These are runs of 3 systems, one row a step. Runs of the same system follow the same rule from any start.
K_447, seq 1, 6 rows:
[[ -9 -23  11  -6 -17   3  25  30 -22 -27  -1  44  14  10  -2  31  10  33
  -12  14  31   9  -5  28  11   0  17  21   1  25   4 -21   4 -11  16   4
  -21 -30 -18   4 -22  21  -4  13   2 -12 -20 -18]
 [ -9 -25  12  -5 -20   6  28  32 -23 -27  -2  39  14  17   2  31  14  32
  -15  11  32   4   6  26  18  -2  21  14   7  27  14 -26   8 -11  12   1
  -12 -20 -19   3 -24  18   6  17   0 -14 -19 -18]
 [ -8 -27  14   0 -23  10  23  29 -23 -25  -2  31   8  22   2  34  15  33
  -14  14  33  -5  16  20  23   3  17  10  11  33  19 -23  11 -10   8   1
   -5 -12 -16   8 -29  12  10  14   4 -11 -23 -21]
 [ -7 -25  17  -5 -26  17  16  24 -26 -24  -2  21   6  20   0  36  15  29
  -12  10  35  -9  20  13  21   1  23   5  15  34  26 -21  10  -3  -2  -3
    3  -2 -16  12 -32   9  12   8   3 -13 -21 -19]
 [ -8 -25  16   0 -35  16  15  21 -19 -23  -5  18  -1  23  -2  36  12  21
  -10   7  35 -16  24   2  21   1  23  -2  18  32  33 -21  11   1 -12  -7
   10   3  -8  11 -33   5  18   7   4 -12 -19 -22]
 [ -2 -22  16   1 -40  22   9  12 -14 -19 -11   3  -6  18   4  35  14  12
   -6   4  28 -21  30  -3  21   1  24  -8  24  26  38 -12  13   7 -18  -7
   15  16  -8  13 -33  -5  19   5   1  -8 -18 -21]]
K_951, seq 2 (6 x 48):
[[ -7  16   7   3  47 -20  21  17 -15 -12  12  41  17 -14  -4  -2  13  15
  -13  15  -7  23 -19  47   4 -14 -21  12 -15 -14 -33 -11  -6 -26  20  12
   -8 -29   0 -30  23  31 -21   8   8 -27  -5  12]
 [ -3  32  10   9  51 -26  22   9 -19  -7  13  33  10 -15  -2  -6  17   9
   -8  17 -13  14 -11  55  -2 -23 -24  -8 -13 -19 -25 -10  -8 -22  11   8
    6 -22  15 -34  28  28 -25  -4   7 -34  -2  18]
 [  0  46  16  15  52 -26  11   2 -20  -6  14   9   5 -13  -3  -2  13  -3
   -2  12 -27   1  -1  52  -3 -24 -26 -26  -2 -26 -22  -7  -3 -13  -9  13
   20 -11  25 -32  30  21 -23  -8   4 -36   3  16]
 [  0  53  20  19  52 -24   9  -7 -18  -5  11  -5  -2 -14   2  -4  17  -5
    0  11 -32  -4   9  46  -3 -22 -24 -41   0 -30 -10  -5  -1  -9 -16  14
   35   0  31 -33  23  13 -15 -15  -1 -37  -2  19]
 [ -6  49  20  21  44 -22  -2 -13 -16  -1  14 -15 -12  -8  -1  -1  16 -16
    1   9 -34 -10  18  35   4 -21 -18 -51   4 -21   7  -1  -2  -5 -26  12
   40  17  33 -27  22   4 -12 -19   2 -33   2  17]
 [ -8  50  18  22  38 -16  -4 -17 -11   3  15 -27 -16  -6   7  -1  18 -21
    1   8 -32 -18  25  18   7 -19 -12 -63   6 -16  13   3   0  -3 -31   7
   46  30  34 -18  12  -9 -10 -20   3 -30   2  13]]
K_112, seq 3, 6 rows:
[[ -3  23  36   8  13  10  13   5 -30 -33  -9  18   4  -5 -11  32  29   6
   -1  13  -7 -24  16  34  16 -23 -22   0  20 -21  14 -26   9 -15 -39  -1
   60   5  27 -29  -3  31  17   6   9 -49 -16   2]
 [ -3  33  31   7  12  15   4  -9 -24 -26 -10  10   0 -10  -8  25  21  -4
    4  12 -14 -26  15  23   8 -21 -25   4  22 -26  20 -22   6 -14 -45   1
   69  15  31 -31   4  23  21   0  14 -42 -13   7]
 [ -4  34  27  10  14  16  -2 -14 -15 -20  -7  -2 -11  -6  -2  14  18 -12
    2   6 -21 -28  19  11   8 -21 -31  -8  17 -32  25 -13   4  -5 -43  -1
   72  19  35 -30  12  19  23  -1  11 -35  -7   8]
 [  6  30  13  12  19   8 -10 -18  -4  -9  -4 -17 -17  -6  -4   2  12 -15
   11   3 -24 -36  21  -4   6 -17 -31  -9  14 -31  26  -5  -4  -7 -39  -8
   66  23  36 -27  15   6  20  -6  11 -20  -4   8]
 [  7  28   3  11  17   8 -12 -24   8  -1   1 -27 -16  -4  -3 -11   6 -17
   12   4 -21 -32  24 -18   1 -17 -30 -12   6 -29  19  -1  -8  -5 -31 -12
   61  22  36 -21  20  -3  23  -5   9 -12   2   9]
 [ 12  21  -5   8  13   5 -17 -29  16   7   0 -36 -20  -2  -2 -20  -5 -27
   16  -2 -24 -31  21 -27  -3 -13 -31 -12   3 -24  18   9 -12   0 -27 -16
   51  27  34 -14  18 -14  20  -8   8   1   8   8]]

Name the system that made each run.
seq 4 (5 x 48):
[[-14  17  17   3  40 -18  24  19 -20 -14  11  42  23 -13  -5   6  19  20
  -18  17  -3  22 -22  54   3  -9 -11   9 -11  -7 -28 -13  -1 -25  15  18
   -9 -27  -2 -24  15  31 -21   4  11 -29  -5  10]
 [ -6  27  17  11  47 -27  19  16 -19  -8  18  28  13  -8  -5  -1  22  12
  -18  20 -11  15  -9  56   4 -19 -14 -15 -15 -13 -26 -13  -4 -23  12  18
   -1 -22   4 -29  21  29 -27  -3   9 -34   0  13]
 [ -2  41  18  19  53 -29  18   3 -20  -4  17  10   9  -7  -3   1  19   4
   -6  12 -22   8   1  55   1 -20 -15 -32  -6 -17 -21  -6  -3 -18  -5  17
   11 -13  20 -30  24  16 -27  -9   4 -38   2  17]
 [ -6  50  17  16  50 -28  13  -6 -20   0  16  -4   0 -11   0   1  21  -4
    2  12 -31   0   6  53   1 -21 -13 -48   0 -21 -14  -2  -5  -8 -11  18
   20  -1  30 -28  24  11 -27 -15  -5 -35   4  19]
 [ -6  48  19  20  48 -25   5 -10 -16   3  14 -16  -9 -10   2  -3  17 -11
   -1  10 -33  -2  11  40   4 -17 -12 -57   0 -20  -1   2   1  -4 -17  19
   31  15  30 -25  21   1 -22 -21  -1 -31   1  19]]
 : K_951
seq 5 (5 x 48):
[[  5 -16 -22 -21  -2  11   2  -1  18   1 -13  32  16 -16  -6 -18 -20  11
    5  -8  12  16 -38 -18 -17  -1 -31  76 -16 -20 -25  -6 -13 -12  24 -16
  -18 -33  -9 -15  16  21  12  16   7  23  -1   7]
 [  5 -25 -23 -19 -10   5   3   5  17   1 -11  34  19 -16  -8 -17 -19  12
    3  -4  13  20 -39 -11 -14   6 -18  77 -14 -13 -29  -3 -13 -11  30 -11
  -33 -32 -20  -8  10  22  11  20   7  26   1   0]
 [  4 -30 -20 -22 -11   4   9  12  13  -1 -12  36  20 -10  -3  -8 -20  16
   -1  -6  17  24 -41  -8 -12   9 -11  68 -16  -7 -32  -3  -9  -7  35  -8
  -43 -38 -23  -1   4  22   5  17   0  23  -1  -2]
 [  3 -32 -18 -20 -12   2   9  16   8   1  -6  32  20  -8  -5  -4 -14  18
    1  -3  19  27 -41  -5 -10  11   0  59 -18   0 -29  -7  -5  -4  37  -7
  -53 -36 -24   4  -4  18  -1  17  -3  22   0  -1]
 [  2 -33 -12 -18 -16   2  11  16   4  -2  -9  35  23  -4  -2  -2 -11  24
   -3  -4  24  30 -36   3  -8  17   9  51 -11  13 -26  -5  -3  -2  38  -3
  -56 -36 -30  10  -7  18  -7  18  -3  17  -1  -9]]
 : K_447
seq 6:
[[ 12  -7 -11 -14 -21  29 -16 -24  16  -8 -25   6  -2 -17  -5  -7 -20  -8
   21 -14  -1 -18 -16 -38 -14  -1 -32  65   8 -36   9  -6 -10   2 -14 -24
   29  -9  14 -14  10  18  39  13   8  22  -7   2]
 [ 10 -11 -21 -19 -26  26 -14 -20  23   0 -23   4  -1 -17  -3 -15 -26 -10
   24 -17   2  -8 -22 -41 -20   3 -25  72   0 -31   1  -5 -11   6  -5 -22
   10 -13   6  -9  13  13  34   9   5  35   2  -3]
 [ 11 -23 -27 -19 -31  23 -12 -17  32   4 -18   3   1 -14   2 -14 -30  -4
   20 -21   4  -4 -26 -46 -20   7 -19  69  -3 -22   0   0 -10   5  12 -23
  -10 -17  -6  -3   7   4  29  14   1  41   1  -3]
 [ 10 -30 -31 -21 -25  15 -11 -11  31  10 -13   5   2  -9   7 -23 -33  -4
   17 -16   8   8 -28 -44 -19  12  -8  62  -9 -11  -5   5 -12   7  23 -20
  -25 -21 -15   4   9  -1  21   8   0  50   4  -4]
 [ 11 -31 -36 -19 -26   7  -4  -8  29  16  -6   6   1  -6   9 -22 -35   3
   14 -18  12  16 -30 -42 -20  17  -1  51 -15   1 -12   7 -12   9  36 -16
  -41 -23 -23  10   3  -7   9   5  -1  50   6  -4]]
 : K_447
seq 7, 5 rows:
[[  6 -29 -33 -19 -14  -3   3   7  23  13  -5  19  11  -2   4 -22 -24  13
    2 -10  16  26 -37 -22 -19  12  -2  54 -19   6 -26   4 -14  -4  45  -8
  -57 -36 -28   8   3   1  -2   9   0  42   4  -4]
 [  8 -34 -28 -18 -13  -8   6  10  13  11  -4  17  15  -3   5 -17 -24  16
    0  -8  17  29 -34 -11 -13  15  10  43 -19  12 -29   8  -8   2  44  -3
  -64 -33 -30  12   3   4 -11   6  -9  35   5  -5]
 [  1 -30 -25 -16 -11 -12  11  17   7  12   2  21  17   0   2  -9 -17  19
   -3  -8  16  35 -33  -2 -12  17  17  29 -15  19 -29   4  -4   4  45   3
  -66 -35 -30  15  -6   1 -19   6  -8  33   2  -3]
 [ -5 -27 -15  -9  -7 -15  10  19   5   9   2  21  13   1   3  -2 -10  19
  -11  -3  19  35 -28  15 -10  13  24  15 -11  23 -25   6   0   3  44  11
  -69 -30 -31  17  -7   0 -28   6 -11  21   2  -4]
 [ -6 -20 -10  -8  -5 -15  12  24  -4   5   7  22  12   2   3   6  -3  20
  -14   1  18  39 -20  19  -2  14  27   0 -10  28 -23   5   7   4  40  13
  -64 -24 -32  15 -13   0 -29   2 -13  11  -3  -2]]
 : K_447
seq 8 (5 x 48):
[[  5   9   9  -9  -1  24   2 -14  -3 -23 -22  27   8 -20  -6   6   1   0
   13  -2  -8 -13 -14  -1  -7 -12 -41  60  11 -44   3 -20  -6 -13 -25 -16
   42 -12  22 -31  14  32  33  11  15 -12 -10   4]
 [  4  -2  -2 -12 -10  25   2 -10   7 -17 -21  26   4 -16  -7   2  -6   2
   13  -7   4 -16 -19 -14  -8  -8 -39  71   7 -40   6 -18 -10  -6 -12 -25
   35 -13  16 -29  11  34  35  18  11  -1 -10   0]
 [  4  -9  -6 -17 -15  31  -3 -10  11 -17 -24  24  10 -16  -4  -2 -12   4
   14 -11   8 -10 -21 -25 -11  -5 -34  76   0 -34   1 -15  -9  -9  -5 -24
   22 -21   2 -18  11  31  36  19  15  10  -6  -1]
 [  7 -19 -13 -23 -25  25   1  -8  14 -11 -23  31   5 -13  -4  -4 -17   6
   13  -9  16  -5 -25 -31 -11   1 -26  81  -2 -24  -2 -13 -11  -6   5 -24
    9 -20  -5 -13   8  21  34  17  12  20  -4  -4]
 [  6 -30 -19 -25 -27  25  -3  -4  21  -8 -21  28   6 -12  -3  -8 -21   9
    9 -13  15   3 -28 -37 -14   7 -17  83  -2 -16  -2  -8 -10  -3  14 -22
   -7 -18 -11  -3  -1  20  30  21   8  29  -4  -3]]
 : K_447
